Each path below is one point turned by a fixed rotation once a step. After each direction that follows a path, write how fast that rotation turns it, in deg/step (0 if it stays still).
Each turn is a multiple of 5 degrees from 10 to 175, or 0.
Each row of a path follows its step; steps can be skipped.

step 2: [-16  10   9  -6  16  18   9 -14 -18 -16  -4 -13  -2  10  14 -22  -7  22
  10  -4 -19 -21   6  -5  28  -9  -6   5 -28  -5  27  -5  -3  -5  12  19
 -11   2  16   5  32 -16  19   5 -29  11  -7   6 -20 -24  30  16  12 -17
   1]
step 6: [-11  10 -10 -10  15  10 -16  10   8 -10  14 -28  12   8  25  26   5  -6
  19  15 -10 -21 -23 -22  11  -8   9 -14  -9  -3  -6   0  -2   7  11  23
   9 -24 -22   3  40 -11 -17  10  -9   4 -15  18  -1 -32   6  11   9 -23
   7]
step 7: [ 12 -11   3  -4 -16  29  19 -29   7  -4  -2 -20  29  12  13 -17  -6  14
  30  -5   6  -7 -15  22   0   5  -2 -21  24   1  17 -11  -1  -3  -5 -17
  -4 -22   7   3  43  21  11   2  -7 -10   4   1  -9 -30  13  10  18 -10
  -6]
step 10: [-17   0  12 -15   1  21   5 -21   6   3   0 -22  -5  21  33 -28   2   9
  13  -6 -13  14 -13 -28  17 -21   9 -21 -13   1  12  20  31  -2  12 -12
   8 -20   0   8  16  10   0  16 -18   5 -14  -5 -16 -18  30 -18   7 -15
  -6]
step 13: [-10  -9 -10   9  13  21  17   5   7  -4  13 -11 -11  11  -9 -15  -3 -19
  -2 -16   0  13  30   1  14   4 -10 -13  -7  16  -2  34  26 -12 -14   0
  -7 -10  23   5  47 -10  19  -1   3   8  -2   0  -8   6  46 -15  15 -17
   6]
step 15: [-14  -7 -10  -1  -2  27  23   0   9  -7  18 -28  33 -22  16 -38   0  23
  25 -10  -4   7  -3  16 -29  -3   9 -25  -7   3 -10   6  -6  -4  13 -15
  -8  -9   6  -5  15  11   7   6  13  19  -9 -15  -5  -9   4  -4  -5 -12
 -39]
step 17: [-10  15 -19  10  12  17   7  14  10 -40   0 -33  12  -3 -14   5 -13 -24
  -7 -20  -4   4  16  10  -1   7   9 -11 -21   5   2 -14  -6  16  -8   3
   2 -35   2  -5  21 -15 -20 -18   6   1   7  26 -25 -14  20 -12 -20 -25
   4]
step 23: [-12   0 -23 -22  28  30  -3  23  20  -5  -3 -17  16  -6  12 -15  30  -7
  20  -8  -8   6   4   0  -6 -13  12   2  -2 -12 -12 -11 -10 -29   4 -22
 -10 -21 -15   3  14 -10  13 -21  28  -1 -11   1  -8 -10  -8  -4  21   0
 -36]
step 25: [  7  -4   9 -20 -16  27  -5  -6  26 -31 -18 -40  16   4 -10  10  -1  -4
   9  15  -3   6  12   3   3   0  -3   5  -5   2   5 -12   5   3   1   6
  18  -3  -4  14  30 -24  -8 -35 -29   7  11   0 -34 -13  12  11 -13 -22
 -13]
step 26: [ -1   6  10  -5   9  14  -2  -3  44 -10  -2 -30   4 -20 -10  -3  10   1
   3  -4  -4  30  10   0  -1 -13   3 -29  29   3   3 -23  26  -1  11   0
 -11  -6  -8   2  16   8   3  -2   8  -6   7 -18  31 -16  -3   2  32 -21
 -32]
Speeds:
[ -7  -6   0  -2  11  -4   2   4   5   0  -1   3  -4   6   1   0   2 -10
  -6  -4  -6   1  -1  -4  -1  -3  -3   2  -2   0   0  -3  -4  -1   4   6
 -12   6   2  -1   5   0   7   7   6   6  -3  12  -2  -2   1   4   1   3
   0] => 100
[  0   7   2  -5  -1   0   0   1   0   3   4  -4  -4   3  -2   2  -4   3
 -10  -2  -5 -10  11  -4   5  -1  -4  -1   0  -2   7   6  -1   4  -3   4
  11  -4   3   9   4  -2  -2  -5   4  11  -4   7   0   2  -2  -5  -1  -1
   4] => 95
[-12   1  -7   2  -1   2  -8  -4   4   0   4  -1   3   4  -3  -4  -9   1
   2  -2   0   1  -6   2  -8   4  -6  -3   5  -7   0  -4   1   4   7  -8
   1  -6   1   2  -3   0   5   2   4   3   0   0   7  -4  -5  -7  11   3
  -4] => 130
[  2   0   1   4  -1  -4   5  -4   5  -3  -2 -11   1   1  -2   3   3  -3
   1  -6  -4  -1   6   6  -5  10   5   1   2  -2  10  -3   6   6  -5   6
   1   5   6  -4   3  -8   1   3  -4 -10   3   2   3  -1  -4  -1   3  11
   1] => 80
[13 -5  1  4 -1  8  0  3 -6  2  0  1 -5  3  4 -3 -5 -2  5 -3 -1  4  5  5
 -5  3 -3 -2  6  2  6  2 -9 -7  1 -1  5  2 -7 -3 -4 -3 -3  5  8  4 -6  0
 -7 -6 -8  3  3  5 -1] => 90
[  6  -1  -5   4   0   3  -1  -7   4   8  10  -5   4   2   0  -6  -3  -2
  -1  -4   3  -2  -2  -2   2   1   5  -3  -3   5 -11   8  -1   5   3   4
  -3  -9   7   1   0   3  -6   8   1  -4  -2   4  -8   3   6  -1  -2   8
   0] => 10
[  1  -5   6   1   1   5   4   1   7   3  -1   3   5  -5  -2   0   2  11
   0   3   4   2  -4 -13  -4   2   8  -6   4   2   8  -3  -4   6  -6  -5
  -3   1   4   8   0   4   1   1   4  -1  -1   6  -3   6  -9   4   4  -4
  -2] => 95
[  2   1   5  -5   4   4  -1   3  -5  -7   1  -3  -2   2  -1  -6  -4   6
  -3  -3  -5  -1  -1   3   1  -4   0  -1  -3  -1   0   7  -6  -3  -3  -7
  -6  -3   9  -7  -5   1   1  -1 -10  -8  -9   5  10   1  -7  -1  -6   0
  -5] => 55

step 3: [-11  -5   8   6  24 -13 -42  27 -16  14 -15 -15  26  -8   2 -17 -26 -14
 -10 -23  -4  18  25   7  13 -11 -23  12  -2 -13  18   9  -5   8 -13   9
 -24   8  10 -17  10  29   7  -8  15  -2 -16   1  11  -4  -8 -10  36  -2
  17]
step 8: [ -3  20  15 -13  14 -14   0 -12 -10   3 -30   7  27  24  34   8 -17   2
 -16   9   1  -2  18 -28  14  -6 -15   2  15  -6  25 -11  -5  14  21  23
  -2   4  10  22  24  24  30  12 -18 -31  -6 -12 -13 -11   4   8  -2   0
  -2]
step 9: [ 23   1   7  -4 -15  30  21  12  24  25   4   8 -12 -35 -27 -28 -10  -9
  -4   4  10  10  22  -5   4   5   5  29  -2  -9   7   0  32 -11  -5  21
  -2   3 -12   4   2 -37 -13   9  21   7  -2   4  31 -16   4 -21   5  10
  -2]
step 12: [ -6 -15 -26  25  38 -13  10   2  54   8  15  -7   8  -7  -5  -6  -5 -14
  -2  -4  -9   4   0   6   2  -8  -1   5   3 -19   6   5 -36 -17 -17  14
   8   2   7  -7 -23 -31  14   8 -10 -16  -9 -14  -4   7  31 -13  22   4
  13]
step 14: [ -1   9   2   3  -9   7 -19  23   3 -13  -1 -15  21 -27   6  -9  -7 -17
 -21 -11 -11  10   5  21   1  14 -12  -3  -2  -9  16 -16   5   8   9 -18
  17   1   6  20  -7 -13  16  30  13  12  -1   3  34 -13  25 -27 -55   0
  17]
step 21: [ 13   1  33   0 -11   6   0 -20  18  17 -12  -2  23  15 -24  -7  12  -4
   5 -45 -32   0  21  -3  10 -14 -19   7  -5  23   4  -2  -8  -1  16 -19
  -4   2   6  -9   4 -45   5  12   4 -33  -1 -15 -19   7 -12  12   4   6
   6]
step 22: [-12 -16   9 -18  14 -10  -6  36   1  22   1 -23 -14  15   3 -29  -9   0
 -27  27   2   2 -18  -3  -1  -8  -1 -17   8  -9  -2  11   4  -7  -2  -5
 -15  -6 -15 -18  13  11 -13 -21   8   3  16  27  34 -37 -29   1 -21  13
 -13]
step 23: [ 28  19 -26  15  17  26 -20 -15 -19   1   4  -8   6 -23   9  26  -1 -27
   8  10 -18  -2 -18 -16 -30   6   0   4   3  18  17  -3  -6  14  13 -27
  40   5   3 -14 -18 -26   0 -10  -7   3  -3  14   2  17   8   1  14 -17
   8]
step 25: [ 16   2   7  -7  12  30  10 -31  32  12 -17   0   9 -15  -1  15  -8   5
 -20   5  39  -7  15  -8 -22  14  21  -3  15 -51  21   4 -14 -13   1   3
   4  15  -7   1  -1  -7 -21  13  10  -5  15  22  15  -3  -9  -8 -14  15
  -5]
step 26: [  8   2  -7   0  13  -7  -2   2 -10  -6  16  -7   5 -23  15 -22  18 -25
  37 -32 -35   9  17 -16   7  -4   3  10   3  24  11 -15  14  35  27   2
 -32  10  -5   2  -8  10 -26  -6  -1 -13   2 -28  18  -5  -4   6  -7  -3
  -8]
Speeds:
[ -5  -2   0  -1  -2   4   3  -2  -5   6  -2  -1  -3  -6  -2   0   4   7
   2 -10   4  -3  -8  -7  -1  -8   0   1   1   7  -1   6   9  12  -7   6
  -9  -5   3   0   2  -5  -2  -4  -3   6  -1   2   6   2   2  -1   2   3
  -1] => 170
[  2  -1   2  -3  -1  -3  -8  14  -3  -5   6   2  -3  -1  -7  -2   1  -3
   4   2  -1   2   6  -7  -3   6  -3   5   5  -4  -7  -2   4  -2  -9   1
 -12  -2  -4   0  -2   1   0  -5   2  -2   7  -1   0  -2   4  -3   0  -6
  -8] => 170
[-4  2  3  2  1  6 -5  3  3  1 -9  1  1  8  1 -4  8  2 -2  2  3 -4  4 -6
 -7 -5 -1  3 -2  6 -7 -9 -4 -7  4 -2 -3 -2  4 11 -4 -4  1  3  0  6 -6 -5
 -1 -9  6 -3  6  3  5] => 115
[  6   3   5  -5  -7   4   5  -7  -5   3   3   5  -2  -4   8  -3   0   6
  -2   7   6  -3  -2  -2  -1   3   2   4   0  -7  -7   3  -1   7  -4 -11
   4  -5   0  -2  -2  -1   0   4  -2  -2   6   2  -2  -9  -5  -8   8  -5
   3] => 155
[-1 -4  5 -1 -3  1 -2 -3  4 -3  1  3  0  6  0 -9  8  7  2  7 -6  8  1 -4
 -6 -3  7  5 -1  2  1 12  4  1  1  0  3 11  2 -7 -5  1  3 -1 -1  0 -2 -8
  4  8  5  1 -1 -7  1] => 130
[  0  -4   2   4  -2  -9  -3  -8  -1   1  -3  -5   7   1   4   0   9   2
   0   3   5  -7   0   2  -1  -5  -3   2  -3   5  -8   0   6  -7  -4  -1
   1  -2   4   0   7   3   3   4   6 -10   1   7  -1   1   0   3  -7  -3
 -12] => 130
[  4   2   3   7 -10   1  -5   8   0   1  -1   1   1  -6  -3   6   2   0
   4  -2  10   3   5   1   4   1   5   4   5   6   2  -2  -3   0  -1  -7
  10   4   2  -2  -3 -11  -3   7  -4   0   7   0   5   5   3   4   1   8
  -5] => 155
[  6   3   0  -5   2  -7   2  -7  -4 -11  -3  -1   2   1  -2   0 -10  -6
   5   5   9   0   1  -8  -2  -3  10   1  -1   9  -3   1  -2   2   2   5
  -3   6   0   2   0  -1  -3   2   4   1   1  -2  -1   2  -3 -13  -7   6
   2] => 40

step 0: [ 10  16  -4  24  12  12  15 -14   1   7 -10   7   2  17  -3 -16 -15  15
   4  28 -30 -11  10 -19   0 -14  -3 -18 -16   9 -29  -8 -20  11  -1  -5
  -3 -20 -33   3 -17 -24  31 -26  -6 -34  -9 -14  13  -9  -5 -29  15  15
   7]
step 2: [ -7   1  14  16 -47   7 -16  -2  -6   7   3  26 -16   3  21  -3 -12  20
  16  23 -10 -25  -3  32  -5 -21   7  23   3  15   7  -1  19  17 -37  -9
  12   3 -16  16  12 -10  -8 -11  -4 -16 -21  30 -16  -2  10  -1   1  12
  19]
step 5: [ -1  -1  -4   3  31   7   8   1  -7   9   6 -35  12  -4  32  13   3  12
  -7  -4  15 -16  15   6  12  -8   2  -1  18  -4 -17 -19 -12 -31  18   8
  11  19  -6  30   8 -30 -17   7  24 -24   7  -9   4   7   8  43 -23   7
 -17]
step 8: [-28   4  24  10   9   7  20  17   7  32  -6 -10   7 -21 -13   6  -6  -3
 -16   6  -2  -8  -1 -19 -16   0 -19  -7  -6  10  16 -11 -17  25   2  28
 -11   5   1  18  -6   2  25  -9 -12 -23   8  -5  14  14   3 -37  11   4
  51]
step 14: [  9 -21   4 -16   6   7 -31  -9   2   6  -9   3   5  -3  27  14 -12 -21
  28  -4   8  -7   3  -7 -18   6  -5 -10  44  -2   8  -8  31 -12 -26  -1
 -14  -6 -21  50   5  -8  -8   1  38  -1 -14 -15   7   7   0  -3   3  15
  12]
step 19: [ -8   4  -1  39 -15   3 -38  22  16  15  10   1   0 -19   6 -18 -21   0
 -17  24   7 -13  -6  20 -14 -18   7   8   7  13 -29  15 -12  23  13   9
 -13   4   4 -10 -46 -15  16  -5   5  -6  -2 -11   7  -6 -27  -6  18  17
   7]
step 20: [  3   1   6   0   0  -7  41   3 -11  -2   0 -11 -18  -4   6 -21  -9  -2
  21 -15  -5  -4  27 -18 -14 -31 -22 -27  -9   4  -3 -24  23  18 -11  24
 -22 -12   6 -19   3 -11   9 -20  15  -1  14  24  28 -12  10  -8  33 -17
  -7]
step 26: [  0 -14 -24 -28  -1  -1 -18  -7 -12   4  19 -31  25  -3  34  -8 -21  13
  -7   0  16   8  -3 -23   4  16  18 -18  14 -13  -6 -23   6 -18 -10  10
   3 -21   2   0 -21   8  11 -16  -1 -39  12 -12  -9   8 -35  -5 -12 -19
 -11]
step 27: [ 12  -9  17  22  -7  -8  -4   1 -14  -4   9   7   3 -19  12  -3   4 -19
 -23  30  -2 -33   9  22   4 -11  -9 -28  19   9  -7  -7   0   4 -26 -13
  22  31  12  -5  -7   1   2   6  14 -16   6 -10   4  -7  -6 -28  23   8
  54]
step 28: [-35  -5 -19  -9   6  -2  18  35 -10  13   3 -23  -8  -1  17   4 -20  17
 -14  13 -23  -4 -14  21 -19 -27 -25  10   4   6   6  -1  24  -3   6  37
 -32  -4  11 -20 -17 -28   5 -18   0  -3   6   3  -4  11  11  12  -7 -17
  11]
Speeds:
[ -2  -3   2   1  -2   8  -7  -1  -7   2   2   1  -4  -4   1 -11  -9   0
  -5  -3   7   7  -1  -3   2   1  -5  -1   0   2  -1   7   2 -12  -6  -9
  -1   6  -4   7  -1   8  -2  -5  -3   1   1   7  -3   2   0   2  -1   4
  -2] => 90
[ 3 -7 -3  1  2  0  7 11 -4  3 -6 -9  2  1  8 -1  4 -6  9 -7  7  3  4  2
  0 11 -7  4  3 -3 -7 -2  0 -6 -5  2  2 -3  1 -5  7 -1  0  3  3  2  6  3
  3 -4  1  0  3 -1 -1] => 170
[  2   0  -7  -3   1   1  -6  -4   0   5  -3   3  -5  15  -6  -5   1   3
   3  -1  -3  -1   7   3   3   5  -2   6  -1  -3   0   3   1   8  -1   4
  -3   1  -1   4  -1   5 -11   5   4 -11   1   9   3  -2   1  -3   4   5
  -4] => 35
[  2   3   3   0   4   3   2   6   3  -4  -1   4   7   6  -9  -2  -2   7
  -1  -4   5   0   4  -1 -10  -1   6   5   1 -12  -7  -3  -8  -2  -8  -3
  -7   6   1  -2   3  -8  -1  -7  -2   3  -4  -3  -1  -1  -5   2   0   6
  -1] => 60
[  1  -5  -6   5  -6   0   1  10  -4  -3   1   7   1   2  -2  -6  -8   3
   3  -2  -1   4  -2   6   7  -7  -8  -1   1   2   4   0  -2   5   0  -3
   2   2   3 -12  -1  -5   3  -7   0 -11  -1  -4   1   0  -5  -7  -1  -6
   4] => 40
[ -4   9   0   2  14  -2  -1   6  -1   4  -3   1  -8  -7  -4   0   0   0
  -4   1  -9   2   1  -2  -2   0  -6  -2 -17  -3  -2   4  -2  -3  -7   2
   1   2   0  -2   1  -2   1   0   9  -2   0  -4   1   0   3  -1   4  -5
  -3] => 90
[  9   3   1   5  -5  -6   1  -4  -1   5  -8   3   2  -4  -1   0   8  -3
  -7  -4   1   0   3  -3   5 -10   3  -2  -2  -3   4  -1  -1   0  -4   3
  -5   5   6  -2  13  10  -2  -5  -4   2   5   5   4  -5  -2   0   3  -4
   6] => 155
[  0  -4  -6   7  -5   5   1   0   0   1   3   4  -4  -5  -2   4   4  -5
   4  -1   1  -6  -2   9   0  10   4   4 -13   0  -3  -4  -3  -2   3  -5
  -8  -2  -4   4  -3   4   0  -4  -2   0  -6  -2   0   0   0  -6   4   5
  13] => 170
